In the rows, 128 means zero.
The rows of Y fall into 4 groups, and each row is roughly a mix of its group's hidden directions; some rows fit no group.
Y, 164 rows:
[[ 95  98 144 136 108 137 119 121  90 169 147 111]
 [119 125 121 111 129 190 137 147 160 109 150 129]
 [130 144 146 138 145  78 119 153  89 142 132 155]
 [172 156 103  92 115 101 139 125 107 106 129 127]
 [125 118 125 167 167 100  86 129 105 142 142 133]
 [127 135 130 105 129 174 171 124 151 111  99 149]
 [102 132 135 109  77 144 172 123 155 132 128 132]
 [135 108 103 119 106 133 176 138 112 102 124  87]
 [128 165 145 119 157 145 150 169 143 120 114 162]
 [127 122 123 147 131 179 128 161 142 131 175 117]
 [146  96  98 148 144  85 129  87 131 137 121 136]
 [155  92 125 100 110 137 126  87 155 113 119 155]
 [114 104 111 106 134 104 162 101 122 167  99 114]
 [124 138 152 139 167 136 145 102 132 113 101 176]
 [156 139 140  76  96 142 135 159 115 106 121 128]
 [166 122 131 110 113 101 130  84 124  87 119 118]
 [144 169 143 113 134 168 141 168 119 122 151 142]
 [ 92 145 161 144 134 144 145 151 143 117  87 151]
 [127 158 116 124 116 103 105 163 106 136 177 119]
 [ 97  98 131 136 141 160 123 105 178 122 138 110]
 [133  93 121 154 146 106 109 120  97 142 170 106]
 [132 129 164 122  78 156 163 150 129 114 136 127]
 [ 81 149 134 148 106 150 113 134 115 143 151  90]
 [141 123  94 122 153 118  78 113 126 133 160 101]
 [124 114 115 109 110 159 140 124 178  94 107 111]
 [134 108 120 165 167 160 102 148 110 114 112 150]
 [ 99 105 131 169 122 133  76 110 140 110 134 125]
 [136 123 167  87  88 107 151 112 130 110 115 131]
 [133 167 141 123 141 137 159 158 123 126 139 180]
 [114  66 131 153 125 160 120 111 144 140 124 142]
 [121 123 141 119 119 165 183 151 145 147 104 117]
 [129 109 124 135 124 125 101 145 123 113 188 164]
 [146 149 108 131 152 128  82 115 129 100 126  86]
 [115  99 135 147 144 113  99  92 143 115 111 173]
 [166 120 114  90  97 100 136 104 117 103 123 109]
 [132 109 123 131 145  98 122  83 126 138 116 181]
 [107 159 142 135 157 119 125 124 115 117  88 174]
 [140 116 116 101 118 119 108  76 135 142 140  84]
 [114 126 139 103 113 107 152  80 120 140  84 132]
 [148 161 100 121 147 167 145 149 136  91 130 113]
 [124  94 148 140  94 122 121 170 146 129 144  92]
 [121 176 106  97  98 141 127 151 124 125 145  98]
 [141 126  71 117 101 137 131  99 130 107 144 100]
 [100 104 158 140 126 176 153 127 155 149 124 139]
 [125 108  95 122  89  92 141  90 132 140 108 123]
 [134 113 117 141  99  95  78 133 120 150 159 120]
 [106 104 141 152 137 138 103  79 134 131 100 157]
 [141 115 120  89  70 133 156 114 126 108 126 127]
 [112 118 133 155 105 132  98 148 131 142 182 104]
 [101 149 173 137 148 147 106 149  99 106 144 130]
 [161 118 115 101  88  97 130 105 103 111 115 108]
 [125 133 139 146 104 112 140 175  97 141 155  95]
 [152 134 121 126 138 121 143 198 123 151 136 136]
 [151 127 148 102  90  96 163 118 106 120 118 152]
 [129 151 157 141 125 137 109 164 102 115 178 133]
 [111 144 151 169 163 127 108 158 110 156 122 144]
 [133 147 116 135 183 152 137 156 141 129 157 151]
 [130 115 135 116  78 148  94 145 138 126 144  88]
 [149 128  88 125  97 112 124 145 111 111 149  82]
 [137 171 147 132 129 101 122 103 100 111 104 164]
 [122 111 125 100 107 146 163 112 126  87 155 158]
 [133 176 144 122 155  91 101 127 126 141 104 148]
 [ 92 142 135 170 155 139  91 141 125 151 131 107]
 [138 160  86 104 152 114 105 142 139  90 131 131]
 [119  89 117 136  95 141  95 119 162 127 151 101]
 [114 104 140 120  85  94 149  96 111 136 103 112]
 [155 169 114  84 126 163 121 119 152 137 133 117]
 [161 130 102 138 178 158 134 160 130 124 113 131]
 [126 148 126 139 139 151 116 180 143 101 159 155]
 [122 110 101 115 102 142 124 130 182  99 149 112]
 [137 153 112  86 117 147 176 128 144 112 105 123]
 [130 109 100 132 119 101 163 165 102 161 136 115]
 [107 103 150  94  92 147 168 128 118 140 121 109]
 [123 137 142 117 119  92 124 115  65 139 142 108]
 [156  85 102 145 150 117 108 144 105 136 162 137]
 [128 160  97 142 167 110 102 112 159 121 104 139]
 [119 142 136 104 124 173 167 106 152 108 104 141]
 [ 85 125 146  89 101 138 136 138 159 145 134 102]
 [124 124 157 154 115 122 118 171 109 138 175 112]
 [124 115 121 152 156 109  95  84 119 117  92 115]
 [152 118 124  97  80 141 131 135 110 129 167 103]
 [131  92 122 126 119 143 122  88 182 124 120 109]
 [149 112 124 109  94 110 116 105  97 132 164  93]
 [ 94 149 108 120 152 155 117 139 183 134 126 130]
 [130 117  90 112 156 141  80 106 159 127 134 119]
 [101 174 144 117 101 155 127 142 106 135 100 105]
 [140  89 109 156 135 130 107 151 131 122 178 110]
 [150  95 114 115  94 157 165 113 127 103 141 145]
 [147 132  84 120 115 100 125  79 140 106 115 116]
 [136 136  98 129 166 145 101 144 125 127 160  85]
 [137 144 110 101 103 114 163 164 126 147 132  89]
 [142 103 144 136  80 107 146 116  80 134 122 132]
 [ 91 111 150 156 131 142 133 109 160 104 123 167]
 [107  89 139 168 139 114  97  97 133 144 122 148]
 [135 183 140 112 163 115 126 136 131 113 110 161]
 [110 138 143 114 130 141 134  77 146 109  83 147]
 [114 129 137 141 156 115 113  88 129 107  74 136]
 [132  69 111 122 119 127 110  97 139 126 153 103]
 [119 165 140 149 156 130  97 168 137 111 150 147]
 [115 140 152 142 120  96  99 166 125 156 163 141]
 [118 105 120 146 171 137  96  98 165 113 119 141]
 [123 151 156 120 107  85 135 134 118 144  89 160]
 [126  74 134 137 100 100 130  89 117 125 135 109]
 [143 154  89  81 114 138 161 124 142 124 121 111]
 [135 127 128 111 137 111 119  55 135 131 106 127]
 [129 110 115 131 123 178 172 153 134 116 145 104]
 [100 159 160 132 144 150 133 147 122 131 175 108]
 [ 99  89 146 172 119 136  93 126 147 132 143 116]
 [163  89 112 110 109 136 127 109 118 123 176 119]
 [120 131 116 177 148 124  85 126 100 140 128  99]
 [114 121 143 166 146  93  79 139 119 150 137 125]
 [148 115  95 164 170 127 113 147 150 124 150 145]
 [144 141 129  75 106 149 163 129 104 149 142 117]
 [156 153 114 104 147  99 168 142  98 149 116 128]
 [103 104 135 121 102 109 161 104 135 139  78 132]
 [156 139  97  98 125 162 147 151 119 107 164 123]
 [118 143 131 155 152 138  89 159 151 104 110 160]
 [ 98  98 119 179 101 156 129 104 121 136 132 127]
 [165 118 101  92 127 142 139  83 132 127 118 101]
 [102 142 145 157 140  91  80 110 125 116 110 125]
 [106 165  95 132 143 142 144 157 138 122 132  83]
 [109 167 136 137 155 160 107 161 159 118 113 138]
 [107 146 147 163 146 142  92 166 145 126 153 136]
 [108 133 136 174 171 121 130 122  98 160 117 124]
 [103  95 130 146 117 146 128 110 179 103 147 145]
 [151 125 111 143 180  99 100 123  97 143 118 125]
 [ 94 160 128 154 156 129  90 126 158 134 103 127]
 [177 134 112  88 144  95 137 130 107 129 111 141]
 [144 140 126 106 174 143 167 124 115 101 134 159]
 [125 139  81 142 107 179 130 119 131 103 149 124]
 [160 100 112 141 129  96 119 116  82 137 139  99]
 [104 130 133  92  98 141 158 120 144 141  80 127]
 [105 116 117 138 133 157 138 111 180  89 135 141]
 [119  76 131 160 144 158  92 136 137 118 134 119]
 [131 108 119 159 142  86  86 119 103 138 134 103]
 [157 147 102  95 131 160 167 142 134 102 119 136]
 [129 142 154 145 156 118 115 169  87 157 143 123]
 [134 103 119 149 126 110 118  79 170 118 101 135]
 [119 111 145 159 116  83 149 135  80 129 129 136]
 [159 112 118 127  98 139 102 134 129 113 181 103]
 [126 173 128 106 130 111 143 171 126  94 143 148]
 [141  86 107 120  95 104 118  84 137 130 130 108]
 [129 144 125 107 111 149 149  95 148 131  74 110]
 [150 145  98  94 171 142 103 100 131 139 144 127]
 [136 143 130  87 101 139 151 108 144 102 136 172]
 [132  98 116 126  97  96 135 101 107 146 115  84]
 [140  81 117 133 100  96 113 132 109 163 149 120]
 [ 97 117 159 141 143 175 118 163 137 141 145 119]
 [112  85  99 169 121 151 128  94 140 132 134 122]
 [127 114  86  99 114 111 138  92 166 126 109 140]
 [ 88  94 140 163 127 107 105 117 153 130 105 144]
 [115 116 100 159 149 112  73 125 133 133 149 110]
 [136 144 131 155 119 103  68 120 119  98 145 125]
 [123  99 131 113 121 125 111  97 176 113  87 123]
 [135 131 166 109  88  87 147 115 105 127 110 138]
 [ 93 109  89 154 150 136 116 123 157 162 131 117]
 [144 129 111 155 161 105 111 173 104 122 151 112]
 [118  92 140 169 140 120 101 148 121 163 155 119]
 [139 144 173 143 156 108 121 140 122 126  99 170]
 [ 97 129 151 131 123 148 162 185 114 136 124 129]
 [142 127 144 142 149 111  97 103  89 142 144 169]
 [130 163 139  93  92 156 162 152 127 117 130 114]
 [169 107 112 134 159  93 107 127 103 149 152 125]
 [121 170 111 121 157 104 152 137 101 145  90 127]]
Each list below has four rows that fit no group; the rest each fit one group, if only roughly. Name those rows in the order they come.
- q171: [116 106 163 143  92 148  87 130 136 112 158 129]
- q515: [115 136 101 119 165 166 125  99 168 125 112 119]
- q447: [141 132 105 142 153 135 135 164 102 112 176 106]
- q276: [104 120 171 153 144 122 103 132  91 153 145 148]
- q207: [146 131 103 133 166 152 121 155 130  84 140 156]
- q437: [127 107 104 124 133 133  76 118 147 144 170 109]
- q777: [155 121  99  94 114 107  97  94 123 117 131  97]
- q215: [136 172 123 127 150 123 117 122 159 103  96 165]
- q369: [ 98 109 104 136 130 166 134 120 180 129 134 148]
- q727: [ 99 143 164 124 132 118 164 119 105 123  87 150]
- q975: [146 120 119 102 131 103 130  67 111 139 102 134]
- q208: [147 124 118 163 152  89 103 118 107 143  96 150]
 | q515, q276, q437, q777
- q703: [137 150 113  99 115 121 134 106 167  94  97 152]
- q258: [118 110 115 131 146 153 113  87 159 100  93 144]
- q399: [137 108  97 133 107 153 102 103 128 108 173 110]
- q238: [101 163 123 142 184 127 120 124 123 144 112 154]
- q928: [114 135 138 101  91 180 144 131 148  99 134 128]
- q48: [154 134  86 112 134  80 112  95 125 122 140 129]
- q58: [128 121 139 110 112 172 133 136 189 117 137 132]
- q990: [132  76 132 155 121 108  92 120 143 133 160 135]
- q312: [136 161 137 130 135 137 121 170  88 142 154  95]
- q397: [144  97 118 103 103 175 165 130 141 115 140 121]
- q53: [117 154 136  98 102  98 160 120 132 120  82 123]
 | q238, q48, q58, q397
- q586: [122  91 161 151 105 139 139 152  88 151 132 140]
- q308: [117 140 152 122 142 179 169 145 145 120 141 150]
- q242: [111 140 170 112  89 132 165 147 114 136 135 153]
- q106: [149 149 116 125 144  78 103 129  94 138 157 114]
- q246: [104 103 144 153 136 123 110 117 161 144  82 152]
- q440: [142 159 128 105 118 116 161 179 131 112 103 138]
- q952: [136 160 125 120 144  97 123 109  97 116  78 142]
- q756: [108  95 168 117  97 110 145 116 145 143  98 144]
- q872: [148 140 127  98 100 144 154  96 121  99 113  92]
- q200: [106 129 156 163 123 127  92 145  97 148 163 125]
- q66: [148 151 127  91 100  84 140 154 113 138 138 148]
- q224: [123  82 133 173 116  99 112 124  98 137 137 117]
- q900: [126 168 165 119 137 147 134 161 137 113 116 167]
- q705: [115 169 154 112 151 117  90 151 142 113 132 155]
- q347: [122  92 129 118 106 167 159 105 159 103 134 136]
 | q952, q872, q224, q705
- q993: [130  93 131 149 140 156 134 174 123 120 170 132]
- q509: [149 166 143  92 128 105 156 128 126 125  85 132]
- q79: [150 152  96  90 146 111 156 130 138 109  93 131]
- q353: [148 172 120  80 123 135 167 124 125 115 125 136]
- q341: [137  90 112 154 132 135  88 126 122 150 168 111]
- q480: [149 178 132 111 131 142 145 166 134  95 140 143]
- q898: [138 108 112 154 132 105  90 141 112 156 160  98]
- q991: [141 145 107 111 147 114  97  88 149 114  88 135]
- q49: [155 101  90 111 121 105 124  97 127 116 133  86]
- q669: [129 175 142 111 130 121 168 165 106 126 136 146]
- q599: [110 133  90 124 164 160 104 100 156 138 134 112]
- q179: [109 133 141 126 125 146 169 128 140  91  78 118]
 | q509, q480, q991, q599
- q652: [121 152 126 155 181 111 102 136 102 120 127 155]
- q592: [103 154 179 135 115 143 147 152 113 118 103 149]
- q41: [176 155  97  99 138 129 125 134 118 137 166 130]
- q815: [160 119  99 125 132  93 131  82 116 134  95 124]
- q68: [156  99 103 101  95 132 131 104 121 102 137  93]
- q379: [114 106 149 123  87 164 168 117 133 108 128 109]
- q613: [134 120 173 126  96 125 149 139 109 127 101 170]
- q791: [129 112 112 120  92 179 116 129 149 102 144 102]
- q987: [140 108 124  91  71 127 146 101 146 135 133 138]
- q194: [107  78 142 152 107 139 107 147 118 153 157 129]
 | q815, q379, q791, q194
- q148: [155 147 102 132 172 121 124 143 101  94 153 117]
- q436: [145 113 108  90  91 137 106 114 129 135 153  90]
- q735: [129 159 117 105 117 120 166 128 123 104  80 107]
- q144: [147 166 125  98 107 112 168 136 103  99 123 131]
- q757: [125 148 158 124 122 165 151 178 112 126 153 126]
- q161: [143 115  83 146 129 101 145 122  91 155 153 122]
- q552: [156 142 102  93 141 115 145 111 158 103  96 111]
- q411: [136 147 120 112  99 114 113  91 148  91  89 128]
- q609: [132 128 121 135 149  94 116  98  88 150  92 105]
- q976: [160 139 120  90  95  92 127 123 117 141 147  99]
- q425: [132 108 126 113 105 106 177  98 115 151 102 145]
- q395: [136 150 128  94 124  90 119 112 161 118  85 138]
 | q144, q552, q609, q976
- q132: [120  82 137 132 121 113 130 139  99 170 152 100]
- q192: [114 112 137 160 125 100  88 161 119 147 134  94]
- q315: [124 136 167 152 144 123 120 159  99 169 136 152]
- q44: [112 142 175 159 149 144 152 151 117 116 143 156]
- q526: [121 124 111 132 146 159 129 162 174 126 170 126]
- q858: [152 150 162 129 126 109 143 154  77 130 135 151]
- q146: [137 131 122  99 115 176 161 134 141  97 159 134]
- q838: [117 113 106 148 149 172 130 154 169 149 141 132]
- q518: [135 130 125 147 164  77 115 109 112 111  95 139]
- q675: [168 126  88  87 115 103 147 119 121 119 144 117]
- q492: [ 99 132 142 106 139 162 148 170 141 150 160 128]
 | q315, q526, q838, q518
- q189: [105 127 135 181 132 105  82 119 109 115 133 122]
- q409: [142 133 101 109 103 133 175 104 138 118  95 104]
- q650: [151 115 109  84 122 167 158 114 155 142 133 128]
- q137: [139  72 106 128 109 127 130 110 146 136 154  95]
- q994: [101 153 142 126 111 118 106 101 150  94  87 142]
- q540: [117 130 148 118 116 191 150 154 129 113 137 106]
- q501: [139 132  99 116 107 102 106  83 109 111 131  94]
- q477: [124 129 110 110 130 113 101  72 153 128  93 128]
- q113: [128 153 151 131 146  94  79 108 107 107 112 130]
- q89: [126 123 152 151 171 149 125 162 137 145 144 166]
 | q189, q409, q540, q113
